Each path is a new rotation, seen through one point. The rows after it are directions, each followed by how far the rotation turns it, in degrees each step (0 if it stays put).
Each turn is a multiple of 5 degrees from 10 to 175, or 0.
Each row of a path follows its step; steps can be skipped.
path 1
step 0: -12 -18  11   1   7  21 -16  -1  -9  -6   3   6  -6 -21 -14   6   9   5  -2  10  -4   6   7  -9  11   8 -13  -6   5  -4 -21  16   2 -14  16  19  12  -3 -11 -17  -8  -4  16  -5 -10
step 5:  -3  19  12 -15   0   4 -14 -18 -19   4 -10   3  -4 -21 -11 -10   0   5  34  -1   6  -4  -6   7   9   0  15 -14   0 -13  -2  12  -2 -12 -15   1 -11  -9  11   2   7   1  10  -4  -6
step 7: -14   9   9 -20  21 -14   0  -1 -10 -14   6 -19   1 -21   1  -2  -9 -21  -1 -12 -12  -3  -3   1  -9 -13   6  -6  12   2  -1  -4   2 -12   3   2   4  -1  15 -13 -28   1   3 -18   3
step 8:   4 -14  -5 -16  15   4  10 -10 -12   0  -5  -3  14 -25  10  14  -5 -11 -10   0 -13   2  -5  -1  16  -5 -17 -10  -1 -16  -4  -9 -19   4  20  16  17 -13   9 -12  -1   9   2  -7  -5
step 9:   8  -5 -10 -10 -10  15  16 -21  -7  12  17  -5  -5  -8   3  10 -10 -21 -22  -9   0   3   7   6 -18  -8 -15  -7  -1   4   3  -7  -5  -6   7   5   2   3 -13  -1   4  18  12 -26  14
step 11:   8   5   7 -14 -17  18  -6  -9 -15   3  -3  -5 -17  -2 -10  10  -8  16  17  -9  11 -11  11   6  -7  15  -7 -10  -1  -7   9 -23   8  -2  -3   3   5 -15 -19 -15  13  11  13  13  -4
step 12:   0  -2   1 -17  -7   1 -10   2  10  -3   7 -20 -14   8 -20  15   6  13  21  -3   5  -3  16  -1 -20   6  19   2   3  16  -3 -10  -1 -14   1  10  21 -14   2  13 -12   3   4  -8 -12
step 23:   6   9   2  -8  17  -3  10  -7 -20  17   5  14   4   0 -16 -15  -3   6  -6  -8   2  -3   1   0 -10  16  -7 -13  17   5 -11 -19 -20 -12 -11  24   6  -7  14  -7 -20  -5   4   0   1
step 25:  -9  -5  10 -15  13   9  -8  -7  15   1  19   2  -3  -8  -3  -8  10  -2 -16  11   6  -3  19   6   5   3  11 -12   3  -6   0  -6  -7  -4  -8   5   1  -6 -17   5 -21  27  26   1  17
step 27:  -1 -18   8 -16  -6  -2   1 -14  13 -19   6  -6  13  -7  -7   0 -10  10   0 -12  -1  13  12  24  -6   5  14  18   1  -2   0 -18   9   2  21  -6   4  -8 -27  -7   7  -6   5  -4  11
  0   3  -4   3   5   0  -2  -1   4   1  -2  -8  -1   1   0   2  -1   2   4   3   0  -4   0 -10   1   1  -2   5   0   0   2   3  -3   0   4  -3   0  -4   5   3   5   5  -5  -6  -1
175
-1  4  2  8 -1 -2 -1 -1  2  1 -3 -3 -1 -3  0  0  0  0  2 -8 -2  6  5  0  6  4 -3 -3  2  6  5 -1 -1  3  0 -1  1  0  5 -6 -4  0  1  3  7
115
-6 -2  6  4 -1  1  2 -4  5 -2  3  1  2  1  8 -2 -1 -5 -2  7  4 -4 -3  2  1  5 -5 -5  0  2  1 -2 -1 -4  0  4  0 -3  1 -5 -2 -1 -4 -5 -2
45
-1 -6 -7  0  4  2  5  0 -4  4  2  3 -1 -4  5 -3 -5 -1  0 -1 -2  1  2  2 -4  3  0  0  7  5  5  0 -2  6  2  3 -2  5  2  2  7 -2 -3  0 -1
55
 2 -1 -5  8  5 -1  3 -5 -3 -3  1  3  0  5  4  6  5 -3  3 -1  3  1  0  2  1 -4  0  2 -1 -4  2 -1 -9 -3  1  2 -1  3  0  4 -3  1  7 -1  2
70
-1 -3 -2  5 -6 -2  5 -6  0  4  0 -2  1  0  0  3 -1  2  1 -6 -1 -2 -3  2  2  6  2  5  3 -2 -7  5  4  4 -4  3  4  0 -4  2 -3  1  1 -7 -3
120
-2  1  0 -1  6 -3  2  3  2  3 -2  1  1 -7  4  1 -3  0  5  6 -2 -7  0  4  5  3  1  2 -5 -6  3 -3  2  5 -7 -3  4  0  0 -2  1  3  6  3  3
125
-3  0  4 -5  2 -1 -2 -8  4 -3 -1  1  2 -4  4 -4  4  6 -2 -5 -1 -2 -3  1  2  0  5 -1  1 -2  2  2 -6  2 -3 -4 -4  1 -1  6 -2 -1 -6  0  3
35
path 2
step 1:  18   8   8 -24  11  -1 -12  -1  21  12 -12   2   9  21   0  -6 -11 -19  13   7 -18   8  24  10  10 -14  20   1  -5 -10   5   2   5   7 -14   7 -21  10   9  -6 -10 -18   6   5  -2
step 5:   2 -13  -6  21 -13   3  20   4 -11  13   1   6 -11 -24   1 -12  -7  -5  25 -21   3   9  18  11  16   2  20   8   7   1  17   1  -3  -4 -11   4  26   1   8   0 -21   0  -3  11  -1
step 9:   4  -8   4  19 -17 -21   5  -4   2   9   9  -6  15 -26   9   1  13  -3  -5  14 -13  -3  -3 -17  -4  -1  11 -23  24  -5  -5  12 -14  27  13   4  -1   7  -6  -5  18  -4   2   7  20
step 12:  -8  -2  -5 -13   5 -12  25 -19  -1   3  -6  -1   5  15  20   7  -4  16   4  10   9  18  11   6 -19  11   7  10 -13   3 -14  -1  -5 -15   7  30  10 -11 -29   7  -5  -1  12  -2   0
step 15:  -7   7  13  -2  -9  -5   0   8 -11   1 -13  -7 -12 -18   6   6 -11   7 -16 -14 -18   4  -4 -18  11  17 -12 -18   4  -7   5  21  -8   0  26  20 -12   4  23 -10 -20   3   2 -17   4
step 16:  -1   3  -6  -4  -1  24  -5 -10  12 -20  15  13   8 -18  -6  -7   2 -13  10  -9   2   5  -3  -7   1  -7  -9  10 -23 -22   1  20 -10   8  17  16  -4 -27   7  -2   8 -21  11  -9 -15
step 18:  16  10 -22   3 -20 -14   2 -12  -8   3 -19  -9  10   1  11  -7  -5  13  -1   0  -5  12  32   6 -15 -24  11 -16  20  -6   1 -18  -7   7  -5   2 -13  -5 -12   3   3 -19  -2   3  10
step 22:  18 -22 -15 -12  -5  -5  -1   9  14   0  20  11  26 -29  -5   4   5   5  18  -5 -20   6   3  15   5   8  -5  -5 -17   4  -1   1 -15  -1  -1  -8   6 -14  -5   8 -25   4  -9  -2  10
step 23:  -5 -12 -10   0  -4   0 -12  10  -1  -6   9 -20   6  -1  15 -11  14 -15  17 -18  16   8  24   0   6 -17  24   6  16  -2   2  -1   1 -33  -9  -1   9  -5  12   5  -4   1 -20 -12   8
step 24: -16  16  -3  -8  -2  12   4   4 -10  18 -15  -9 -19  -7  30  21   1  12  16  12  -4   3   4  -1   2 -20  -5  11  20  16  -7   1   4   3  19   6 -13  -1   6 -13 -16  -9 -13  -6  14
-1 -2  1  2 -4  2  5  0 -1 -4  6  9  4  5  3  1  2  8 -5 -1  0  0 -2  1  1  1 -1  6 -5  2 -4  1  4  1  2  3 -6 -2  0  5  3  0 -1 -1 -3
80
 5  2 -3 -2 -3 -3  4 -4 -7  3  3  1 -3 -3  0  3 -3  1 -3 -1  0  3  4  0 -4  7 -3  3  5  7  4  0 -5  0  8 -1 -2  0  0 -1  1 -2  5  2  3
115
-3 -2  1  6  3  4 -4  1  0 -1  4 -2 -5 -1  1 -4  0 -2  2 -2 -6  9  0  6 -1  5 -1  2 -1  4 -5 -1  0 -6  3  2  0 -1 -3  0 -6  7 -4 -1  2
40
-5  0  6  5  2 -4  1  0  3 -2 -1  3 -2 -7 -4  0  1  2 -5 -3 -2  2 -5  1  5 -1  2 -5 -2  1  5  0  3 -1  6 -2  2 -5  3 -2  4  2  6  5  3
65
 0 -6  4  1  3  5  6 -2 -2 -2  1  9 -4  1  1  2  1 -5  5  2  1  0 -6 -4 -6 -2  0 -3 -1 -1 -2 -5 -3  0  1  1  2  2 -6 -3 -2 -6  4  0  2
85
path 3
step 1:  -7  -2  12   1   8   2   1 -11 -21   5 -15  -7 -11  -2   3  -4 -16  -9 -12  13   6  -7  11  -6  23  25  11  13  -8   0  21  -2  13 -14  -9  -7   2  18   6   4   5   4   2   1  -9
step 2:   9 -19  12   4  -8  -6 -15  -3  -8  -4   7 -17  -9   0   9  -8  -8  -6  -5   4  13  15   5  -6   4  19  10  14   9  19   5  19 -14   5  11   1   0   4 -13  30  -3   8  -1   0   2
step 8:   0 -14  -4   4   8  13  -3  -7 -13  -2  -1  -6  -6 -18  11 -27  -6  -2  -3   9  12   8  -5 -14  11   3  -1  11  -1 -11  13 -15  16 -13  13  -7  12  18  -3  -8  13  14   7  16  -8
step 9:  18   1   8  -6 -13 -11 -14 -16 -18  -9   2  -6  -6  -3  16  -2   5   6 -12  -2   7  14   2   0  -1  11  -4  -2  10   9   5  10   3 -11  17  22   8  16 -25   8   9  -9   2  15  -6
step 12: -10   4  10   2   9 -17  -3 -10   4 -22   1 -13  -1   4  15 -17  -4 -11  16   8  16  13  -7   6   4   9 -14  21  -7  14 -10  19  -2  -4   5 -10  -2  15  -1   9  -5  -6   3 -15 -12
step 20:   6 -19  -2  31   4  -3  -8   7   0  13  -6  -6 -17  -5  21 -12  -8  15  -6  19   3  -9  -6  -9  13  13  -2  13   4   8   1  10  24  -1   0   3   4   4   6   9   3  -3   8  11  -7
step 21:  10  -2   8  -9  -6 -14  -4  -6 -14   4  -7  -1 -37 -10  12   2 -15   2  -7  -3  15  15  -7  -7  24  10  11  -4  -4  11   0  -4  -4   8  13  -2  -4  24   2  -2   4   3  -5  10  -2
step 22:  -1 -19   3 -15  -4  -7  -1  -7  11 -18  -4 -26   5  -9  12  -8  -8  -4   0   2   7  15   5  19   2  20   4   5 -13   2   5  -2  10  19   7  -8  11  13 -15  12  -6  -5   8  15  -8
step 24:  -9   4  12 -15 -13   0   1  11 -10  -5  10   0 -10   6   2 -22  -2   6 -11   2   0  20   4  -8  19   5 -21  17   3  10  -3  13  11   6   6  -2  10   5  -7  -2   6 -17   5 -27  -8
step 27:   1 -32  -9  14 -10  -1 -19  -4 -13 -20   6  -9   4  15  15  -5   3   4  -8  14   5   0 -11 -18  13  21  -2   9   5  -9  10  -1  11   2   6   2  -1   8  -1  14  -4   2   2  -3 -10
 4  4  0 -4  0  2 -3  1  1 -2  3  1 -4 -5 -6 -7  1 -1  2 -6  5  4 -3 -4  3  9 -1  1  2 -3  2 -4 -5 -2 -4 -6 -4 -1  0  2  1  2  1  0  0
110
 1  4  4 -7 -2  2 -1 -1  2  3  5 -4  4 -4 -6 -3  2  2  6  5  3 -3  0  1  2 -2 -6 -5 -3 -1  1  6  0  3  1  6  3 -3  3  1  2 -4 -2 -3 -2
55
-2  0 -1  0 -3  8 -8  4  1  0  0 -3  7  1  2 -1  1  2 -3 -2  3 -2  2 -6 -5  0  5 -5 -6  5 -3 -4 -3  5 -2 -1 -1  3  0  4 -5  0  1 -2  0
90
-2  5  1  5 -4 -3 -1  5 -2  4  1 -1 -2  3 -3  0  0  1 -5  2 -3 -3  4  3 -1  4  1 -1  0 -6  5 -2  1 -4 -2 -3  3 -1 -7  6  1 -5 -8 -5 -1
80
 0  2 -3  2  5  5  0 -5 -3  5  5 -1 -5 -6 -3 -1 -5 -4 -6  2 -4  0 -1 -2 -4 -1 -1 -5 -5  0  1  0  1 -3 -1 -1  0  4  6 -6  0 -2 -4  2  4
145
 0  5  3 -5  2  0 -1 -5 -7  1 -2  3 -2  5 -1  0 -1  5  0 -6  3  1  3  1  5 -7  1 -4  3  4  8 -3  2 -2 -2 -2  3  3  0  0 -6 -1  2 -1  4
145
-7  3 -3 -4  2 -1  2  6  0 -1 -3  3 -1 -5 -6  3 -3 -5 -1  3  7  0 -2  6  1 -3  2 -2 -4 -4  0 -4  3  6  3 -2  2  0 -4 -2 -3  4  0  4 -1
100
path 4
step 1: -21   8 -10   9 -11   4   0   0   3  -7  10 -23   6  17 -20   2   0  -2   2  -2  14  20  10  -1  17  -5  10  10  19   5  -2  10  -2   5  17  -2  -4   8   9 -12  23 -12   9  16 -10
step 3:   6   4   2 -17   1   9  10 -10   9 -15  14  -6 -19   2  -7 -15  12  15  -3 -25   9  -1  -6   9   5   4   3  -2 -38  -2   5  -1  14  -3  12   2  10  -7   7  -7   6  -3  20  -7   8
step 4:  -7  10  -6  -5  -4   7  -2  12 -17  -6  17   6   9   5  -4  23  -6   9  -6  -6   0   9   2  11  17  -5  34  -4  -7  19  -6  -6   7  17  15   9  -3  -5   2 -19  -1  -6  14   4 -15
step 5: -10  24  -3  -5 -19  -3 -11  13   3   8   2  -4  -6 -18 -20   6  -4 -11  -2   7  -3  -6  -5  -4  -1  15  11  -8   1  17   9   7  16 -13  -7 -17  -9 -18  14  -7  26  -4  -2  11  -4
step 7:  -2  16   3  -2   1   3   9   0  -1 -14   7  -3  -8  19 -23   7  -4  11 -18  -7  10  10  -3  -5   8   1  11  -9   4  22  -6 -16 -11  -5  39   6  12  -9  -1   9  -5  -5  -9  -6   4
step 9:  -8  -3   3  -7   5   5 -14   2   8   2  14 -16 -21 -19  -2  -3  -7   8 -17  -2  19   0  -9 -10  13   0  -5 -13 -23  13  -4  11  13  -2 -11   8   3  -2 -21   7  15  14   9  15 -15
step 14: -11  17  -5   9  -7  -7  -7   6  -8  11   8  -7 -23  13 -17  22   3  -9   9  -8   4  15   8   1  -7  -9  21  -5  -2  16  -4   9  15 -21   5 -14  -1 -12   6  10  13 -17  -6   8   1
step 18: -19   7  -9 -10  -8  -1 -16   7   5 -18   0  -3 -24 -18  -4  -6  -6   2 -19  -7 -10   6  -4  -9   7  -7   5   6 -27   2  -5  14  11  -5  -5   2  23  -2   7  -8  20  -2 -12  15  -7
step 21:  -7   0  12 -19  -6   5  -9   2  -4   0  -3  -1  -5 -14 -25   2   2  33  -8 -21  18  -1   2   3   2   1  13  -3 -22   1   9   4  17  -6 -11  -8   1  -5  13  12  16 -13  -2  -2   8
step 26:  -4  13  -1   5 -15  -2   4  10  -1  13  25  -9  12   7   0   6  12  16   1 -11   1  22  10   6   5   0   7 -17   5  13   9  18   8  -3  21  -1   0  17  -1 -10   6  -1  18  21 -11
-3 -5  3  3 -6  5  0 -4 -5  2  4 -2 -1  3  2  1 -3  3  1 -7  1  2  1  5 -1  1  6 -1  1  0 -6  4 -2  4 -6  1 -1  5 -6  5  2 -1 -3  1  0
145
-2  1  6  4  1  2  0  3  2  3 -1  0  0 -1  5  0 -4  7 -5  0  4 -4 -1 -1  0 -1 -5 -5  4  3  5 -1  0 -4  0 -3  2  3 -2  5 -5 -3  1 -2 -9
25
-1  4 -4  5  2  2  0 -3  1 -1  2 -2 11  3 -5 -4  1 -1 -8 -4 -7 -1  3 -2 -4 -2  1  0  0  3 -1 -2  2  1 -4 -2  1  0  1 -4 -3  2 -1  5 -6
100
-5 -5  0 -3  8 -2  4  1  4  2 -3 -4  4 -5  0  3  3  2 -1 -4  4  4  5 -3  0  1  1  8  2 -2 -3 -4 -2  1 -2 -4  3 -1 -3  4  5  2  2 -2 -2
35
 9 -1  0  6  1  1  1 -1  1  0  5  3 -4  0  3  1  8  3  0 -3  2  2  2 -6 -5  5  0 -3  0  0 -7  1 -4  1  4  1 -1 -1  3 -2  1  3  4 -4 -5
110
